One turn or mirror swaps these rows in pairs. Which row does each one swap with?
nosa: [ 18  42 -19  20   1 -32 -13   7 -23  18  31 -10  -7 -27  12 -15  13  12
  -2  -3   0  15 -44  -2  33 -36]
raser: [-13 -19 -11  17 -21  16  16   5  31  -6 -46 -21 -39   4 -37  32   1  13
  -6  -5   6   5  19  21 -12 -31]
fazuk: [  3  -4  30   4  -1  -2  15  -6 -13  50   4  16 -12   3  42  36 -23  34
  -6 -25 -13  35  16   0 -12 -27]
kili: [ -9 -31  -2  21 -23  12  11   0  27  -3 -39 -12 -29  -2 -44  29  22  14
  -6  -5   7 -14  10  19 -22 -37]
Nuzes: [-67 -11  -7  -6  21  20   4  11  12 -15  -7   5  -2 -11 -16  -2  -4 -11
  47 -35  -2 -21 -23 -38  16   8]
tev: [-11 -12 -18 -32 -30  -1 -21 -21 -17 -56   2  38   5  14 -20   6 -11  -1
  15  31  29  -1  13  -5   5 -13]
Mugu: [ 15  16   5 -20  33   8 -13 -26 -18  51 -28  20  16  20 -10  -7   7  31
  -1  -9  12  32  -4  -9 -34  18]
diz: [-11 -22  -8  19 -27   8   7   8  33 -30 -42 -27 -10   3 -40  23   0   7
  -7 -20  -3   0  16  25 -11 -27]
gud: [ -7 -19  14 -18 -14 -15  20  22 -14  -3  -9   3  26  -8   9  -6  18 -27
 -15   0 -38 -36   2  -1  62   7]
Lezut: [ 17  43 -17  17  14 -30  -6  14 -13  21  27  -2 -16 -37  13 -10  26  15
  -1 -13   8  10 -39  -2  36 -32]
dil: [-12 -24   6  21 -31  18   9   8  22  -1 -27 -29 -19  -6 -34  25   0   6
 -12 -13   7 -10   1  36 -29 -37]
Buge: [ 16  31  -7  17  16 -24  -5  13 -15  24  34  -2 -11 -35  22 -30  18  15
  -3   3   4   7 -41 -12  39 -28]
Moze: [  0  20 -15   7  48   6 -16   9 -13  -8  28  33 -31 -26   6 -40  -5 -11
 -29 -20  16  32 -10   0  12  21]
sevim: [-45 -19 -24  22  17  11 -25  16 -15   9  32  -8 -25  -6 -31   1  24  -1
  30 -20  -1   2  49 -18 -21  16]
mabe: [-14  17 -10  -1  42   5 -17   8 -16  -5  17  29 -41 -25  20 -44  -2 -17
 -15 -22   3  33   0 -10  22  33]
rubat: [  3 -14  -8 -36 -19  -5  16 -12 -20 -53   8  41  26  10 -23  -1  -9   7
  20  29  18  11   8 -16   5 -15]
rugub: [-13 -10  -1  -4 -18 -24  19  24 -23  -6 -19  22  18   2  17   7  13 -18
 -11 -13 -29 -47  -1  14  60  -2]
Zigap: [-18 -16  -5  -2 -29 -15  25  19  -4  -4  -5  21  18 -15  17  -3  11 -15
 -16   9 -21 -33   2  24  66   9]
sif: [-23 -19  -7 -18 -32 -11  10  26 -16   4   2  10  23   4  16 -10   4 -29
 -14  -6 -27 -36  20   8  59   7]
bamo: [  6  -3  25  -2   1  -2   5 -16  -9  57   9  15 -19 -12  28  40 -24  18
   1 -15 -22  45  20  -8  -6 -32]
Rimap: [-32 -10  -7 -10 -28 -12  17  16  -3 -10   6  15  20   1  -3  -1  17 -27
  -6  -4 -28 -39  12   6  66  16]
fom: [ 11  24  -7  -5 -36  -3 -25  -3  -1  -1 -10 -13  24  48   7  -3  14 -15
   6  -8  39  24  -6 -35   5  31]
pezin: [-24 -38   0  23 -19   7   5  13  31 -13 -27 -24 -27   4 -40  41   3  20
  -6 -15   4  -9   6  20 -14 -21]
Dobu: [ 24  25 -28  28  12 -32  -8  16 -29  26  17   3 -10 -31  10 -19  21  17
 -10   7   2   1 -43 -16  27 -34]
Kos: [-19 -23  19  24 -22  18  14  -4  28   3 -34 -14 -17   0 -41  34  14  18
 -10 -15  -4 -11   3  18 -18 -42]
seko: [-27  -3 -22  20  15  17 -31  14 -27  16  32 -16  -6  -1 -31   5  22  -8
  24  -6  -8  -4  52 -28 -21  21]
kam: [-16 -29 -11  19 -17  14  14   1  19 -15 -36 -32 -16  -3 -38  30  17  28
 -18 -14   5 -15  10  18 -23 -22]
Sikif: [-15  -9  24 -12 -31 -12  16  23 -11 -10 -17  11  15 -10  14  -7   7 -36
  -7   0 -23 -34  11  26  52  21]
manok: [ 18  16  -5 -24  23  -6 -20 -25 -19  42 -24  17  20   6 -10  -3  19  44
   0  -2  21  34  -9 -13 -34  14]
buzu: [-15  17   0   6  52   3 -22  -1  -8  -9  18  36 -41 -11  17 -36   2 -14
 -18 -31  -3  36   3   2  21  21]
riz: [ 23   8  -3 -31  33  18  -8  -8  -9  47 -30  21  16   4 -11  -8  21  27
  10 -11  17  42  -7 -15 -31   6]
pugam: [-11  20   4   6  50   5 -21  11  -8  -5  28  34 -34 -31  23 -29  -1 -16
 -13 -27  14  35  -4   1   9  23]
Davo: [-14  10  -2   1  45  -5 -15   9  -4  -6  33  31 -47 -25   9 -45   7  -9
 -15 -24   4  39   1  -1  21  11]
rufeb: [ -5  14 -10  -4 -30  -8 -28   6 -10   4  -3  -2   2  55   4   5  19 -26
  -4   1  37  30  -8 -24  10  49]
doga: [ 10 -19 -22 -26 -33   3  -2 -14  -1 -50   6  43   3  18 -16  15 -24   2
  17  31  18   8  10 -14  -2 -18]
vene: [ 17   4  14   6   2  -2  21 -15 -12  68   2  16 -21  -4  36  24 -18  27
   3 -26   1  31  24  -9  -6 -22]
Tal: [  8  -2  14  -6  -1   8   6 -19 -11  51   5  11 -14 -17  24  45 -16  22
  -6 -19 -17  43  14 -14 -31 -32]
pibu: [ 23  15   2 -17  26  13  -8 -15 -18  49 -23  14  17   9 -18   3  17  40
  15  -2  13  36  -9 -13 -41  -3]
vakug: [ 27  33 -20  19  10 -27 -10  16 -12  25  15  -3 -18 -24  17  -7  23  17
  -2   3   6   8 -45  -8  43 -37]
kis: [  8   5  15  11  -8   9   3  -7 -13  56   9  19 -18  -5  39  40 -26  23
   6 -23 -13  33  17 -11 -22 -24]
tabir: [-11  19  -9   2  35  -7  -5   7 -12  -7  30  33 -38 -25  30 -38  -6 -12
 -22 -23   2  38 -13  -6  23  19]
fazu: [-69  -4   1  11  22  32   0   2  -4  -6 -18  -1 -11   0 -12   0  -9   3
  45 -35   4 -28 -31 -21  16  -3]
bil: [-15 -14  13 -18 -29 -27  13  21  -5  -5  -6  10  17  -1   6   5  13 -28
  -6  19 -29 -43   4  19  48  17]
zudi: [  1  10  31  -2   4   5   9 -12  -3  54   8  11 -18   4  31  33 -32  13
   2 -24  -3  49  18   4 -12 -30]
lavo: [-19 -16   5  13 -27  19   8   3  33  -7 -30 -25 -15 -11 -40  28 -16  16
 -15   2  -3  -4  11  18 -18 -44]
zad: [  2  -7 -13 -35 -35  -4  11 -27 -24 -46   8  45   8   8 -22   5 -19   6
   6  30  19  -6  11 -10   1 -10]
fomut: [  8   2  18   7   0  -1  13 -20 -17  56  -2  22 -22  -4  23  43 -18  22
   5 -18   1  52  12  -4 -19 -25]
kul: [ 23  39 -16  18   7 -27 -14  19 -19  15  14   2 -16 -29  27 -25  17  10
   6  -5   3  12 -41   3  47 -27]
tesi: [-14 -22  -1  -2 -31 -24  20  15 -21   2  -9   7  19  -1  26  -8  10 -19
 -16  -6 -30 -44  -1  28  42  10]
taze: [  9  21  -6 -10 -43  -9 -22   0   8 -25  19  -6  17  44   4  -6  17 -21
  10   1  37  26  -5 -27   5  25]
teka: [-68 -10 -18  -7  20  10   0   6 -15 -16  -4   2 -10 -20 -16   1   5  -1
  43 -33   4 -31 -39 -28  10   3]
memi: [-22 -26   9 -14 -23 -15  22  14  -1  -2  -7   8  24 -10  18  -5   9 -28
 -12  -3 -22 -28   3  19  64  13]
zizon: [ 15   1  24   7  -6  -4   3 -19  -6  52   1  20 -10 -16  37  37 -22  25
   6 -11 -15  44  21 -10 -17 -21]
futo: [-15 -24   0  28 -30  25   1  -3  35 -17 -34 -11 -14  15 -47  35  11  11
   1  -1   3  -8  16   5 -15 -25]
Maso: [ 26  12  -1 -27  29  17 -14 -24 -19  31 -25   9  16  16 -21   0  22  31
   1  -4  22  37  -1 -17 -35   9]
kunok: [-46 -10 -30  24   8  13 -23  10 -22  17  26  -5 -16  -3 -17   5  23 -14
  39 -22 -15   3  37 -30 -26  22]
Zovef: [  0  19   5 -11 -36 -15 -20  -7   3 -14   3  -3  20  46   8   2  20 -27
   2  13  34  20 -10 -29   9  39]
buk: [-34  -2 -31  20  16  13 -24   6 -26   3  38  -8 -26 -10 -19  -9  18 -22
  16 -18 -11   5  54 -20 -22  12]
seton: [-78 -14  -7 -13  15  27 -24   2  -7  -6 -13   4  -3   3 -12   9   0  -5
  37 -31   7 -32 -18 -30  10   0]
mepif: [ 29  31  -6  32  16 -25   3  -2 -18  25  21 -12 -13 -38   8 -16  12  -2
 -10   2   5  18 -39 -10  30 -35]
ros: [-16 -10  -5 -17 -25 -12  20  27  -3  -6 -20   9  21  -8  10   2  17 -30
 -11  -7 -39 -50  14   6  36  13]
zopo: [ 23  17 -12 -28  21  15 -19 -14  -8  44 -24  19  23   5 -26  -1  18  35
  -8   6  21  32  -8 -20 -27  14]
Nolo: [ -6  13 -16  -8  46  -5 -10  -2  -8 -10  17  34 -37 -25  19 -44   7 -12
 -21 -20   0  47  -8  -6  11  15]
datup: [ 16  38 -13  25   5 -29  -3  22 -22  23  18  -3 -12 -41   3 -13  18   9
 -11  12   2  11 -46   6  26 -36]
nomu: [  1  -6 -20 -32 -26 -14  12 -25  -3 -51  -8  43   4  19 -27   7  -3   2
  30  23  18   2  15 -13  -6  -9]
suf: [ -2 -12   4 -36 -32  -1   4 -24  -8 -49  -5  37   5  15  -7   7 -22   7
  35  26  23   7  12  -3 -12  -7]
mubin: [-70  -3 -12  -9  21  12  -8   5  -4   4 -10   1  -8   6 -17   1   0  -9
  47 -36 -17 -29 -33 -28  20  -5]
mosid: [ -3 -14 -16  37 -23  16  -1   4   6 -16 -31 -32 -29   3 -36  32   8  22
  -6 -18  -5 -16  17  30 -13 -28]
midu: [-16 -20  -8  29 -24  21  -5  -1  22 -10 -37 -27 -20  16 -40  29  11  -1
 -10  -5   5  -4   6  11 -23 -43]
vuk: [-30 -15 -13  14  21  18 -35  13 -19   9  45 -18 -18   8 -28 -14  27  -5
  14  -3  -7   7  44 -21 -23  17]
mor: [ -8   1  16 -16 -42  -4  10  16 -11   1  -4  -5  22  -8  15   5  -5 -27
 -22  -5 -34 -39   5   8  48  21]
bibu: [ 19   8  -3 -22  26  10  -9 -18 -12  49 -30  19  22  14  -7   9  23  28
   2   7  19  40 -16 -19 -30  14]
miled: [ -3  29  -4   3 -36 -13 -28  -3   1 -17   4 -11   0  50   6   3  10 -23
  -5  -5  36  23   3 -32  15  39]
kise: [-78   1  -8  -1  18  19   9   8   3  -5 -26  13 -26  -2 -11  -3  -5  -1
  44 -27   3 -15 -27 -31   3  -2]

nomu swaps with Nuzes
Rimap swaps with futo
diz swaps with ros
mabe swaps with Maso
zizon swaps with Lezut
fazuk swaps with datup
pugam swaps with manok
Buge swaps with fomut
taze swaps with kunok
memi swaps with kili
bibu swaps with Davo
riz swaps with Nolo
kul swaps with Tal

One turn or mirror swaps these rows in pairs. Which row does each one swap with?
peral: [-19   3   2 -23   6 -40  -6  21  24  31 -23   3 -43   0  25 -10 -12 -14]
bedok: [ 10  36 -20 -16  14 -18 -14 -15   1 -25  14 -17 -16  43   6  32 -22   0]
rir: [-21  34  -2 -16  -1 -30   4 -15  -6 -12   7  -8 -10  55  15  46 -25   1]
gup: [-20  -8  54 -12   8  10  31 -14  53   3   9  -4  30  27  12  37 -12  41]
dul: [  5  16  12  -6   4   4   7  20  41  34 -15   8 -34  -3   2   7   7 -51]
favi: [  8 -21   8 -32   1  10  27  -7 -15  17 -16  25  26 -29 -13  -4 -18  37]
pebu: [-11  26 -15  16  15 -16  14 -28   2 -27 -39   6  37  28  22  -9 -34  -4]
geka: [-23  -5  57 -19  12   7  37 -15  50  15   8  -2  17  25   9  43 -14  37]
figam: [-29  16  13 -21  18 -42  -9   8  47  26 -14  -1 -32   0  29 -11 -28 -11]
zami: [  7 -23   7 -15 -10   8  21  -3 -11  11 -17  27  14 -30 -14 -20 -13  39]
lep: [ 17  28   1 -29  18  -9  12 -15  65  -6 -11  24  -1   2 -28  -1  55  -3]
buzes: [-35 -24 -25  -5 -29 -10  38  28  24 -18  -2 -20  26  21  18  17  19  -6]
visuv: [-29 -20 -15 -16 -32   3  53  21  40 -26 -14  -9  23  25   9   9  29 -15]
kemaf: [-10  22 -13  13   9  -7  23 -36  10 -34 -45   4  30  26  22 -11 -32  -2]
litog: [ 10  38  10 -35  35  -6   9 -24  62 -13 -17  16   1  24 -12  10  55   7]
Tero: [  7 -28   5 -25  -3  10  23  -6  -9  10 -14  24  21 -27 -18  -9 -18  42]
Nufo: [-27 -22 -19 -13 -38  -8  42  16  35 -25  -6  -6  29  28  16  12  26 -15]
nagon: [-25  -2  59 -20  -5   7  43 -13  47  12  -3   1  24  21  -7  42 -17  36]
gan: [  2 -17   4 -25  -6  -2  20  -5  -7  11 -18  28  24 -21 -15 -17 -14  54]
vum: [ -9  25  -9  21  24   4  29 -35   6 -45 -42   3  33  15  13   1 -18   0]
Vevog: [  1  13   3 -40 -15  -6  37   6   5 -30 -30 -35 -32 -11   4  -8  38 -12]
Poza: [  1  28  -9 -45 -17  -1  61 -10  -6 -32 -27 -20 -19  -1  -5   1  34   6]
tofab: [-23   1  52 -23   1  16  36 -17  49   6   8  -7  30  37  -5  41 -10  35]
vin: [-23  43  -2 -30  39  -7 -18 -24  46  -2  16 -22  10  18  10 -25  31  -8]
Ruv: [ -1  26  -9  21  27   0  12 -31  13 -30 -43  18  32  23  21   3 -21  -9]
Zanek: [-18  42   3 -45  44  -5 -24 -17  45   1   4  -8  15  14   8 -29  32   2]
vok: [  2  36  -6 -16  16 -24 -24 -16  12 -24   5  -8  -5  50  12  43 -14  -3]
rovif: [-26 -15  54 -20   8  14  32 -17  42  15   2 -11  31  26  -8  38 -15  37]
Kalo: [ 10  22  -7  -6   3   5  13  12  35  24  -4   4 -33 -14  10   3   9 -56]
teba: [-38 -28 -18 -15 -26  -5  33  29  36 -13 -12 -22  20  20  18  -1  33  -9]
lir: [ 16  15   6  -6   4   8   7  12  28  30 -16  10 -37 -16   6  10   7 -49]
tob: [ -3  41 -15 -17  -1 -31  -7 -22 -13 -13   5 -11   3  40  24  32 -26  -2]
nog: [  4  20  13 -10   2  11  15  18  30  35 -11  -2 -39 -17   0   9   8 -47]
zos: [  6 -13   7 -29 -11   4  26  -6 -23  16 -18  25  15 -27 -10 -18 -21  32]
vop: [-10  18  -2 -38 -26  13  55 -10  10 -36 -17 -31 -25   8  -7   6  36 -10]
Ref: [-20  48   0 -44  45  -2 -23 -20  36   4  16 -11  16  16   5 -14  27   7]
mizu: [-21  40   5 -58  41  -9 -22 -16  49   2  11  -8   9  18   7 -25  22   8]
dadof: [  0  17  12 -38 -12 -11  43  -3   3 -38  -7 -41 -26  -7   7   4  36 -18]
Tumu: [-23  34   5 -43  40  -3 -24 -21  48   1  11 -22  13  21  12 -19  33   8]
zalo: [ -2 -10   6 -33  -8  -1  21  -8  -9  14 -16  29  23 -22 -19 -10 -19  52]
Noti: [-22  -9  60 -12  -1   9  41 -11  49   5  -2   5  22  26   3  40 -17  35]
giru: [-18 -15  58 -14   6   7  35 -16  45   9   3 -10  33  19   1  38 -16  37]
darag: [ 16  20  18 -12   1  -1  11  12  37  34 -16  11 -35  -6  -8   6   7 -49]
lebi: [  8 -18   3 -26   0   1  23  -8 -15  19 -16  26  10 -27 -19 -17  -6  46]

geka swaps with lebi
tofab swaps with zos
zami swaps with gup
Poza swaps with rir
figam swaps with lep
tob swaps with vop

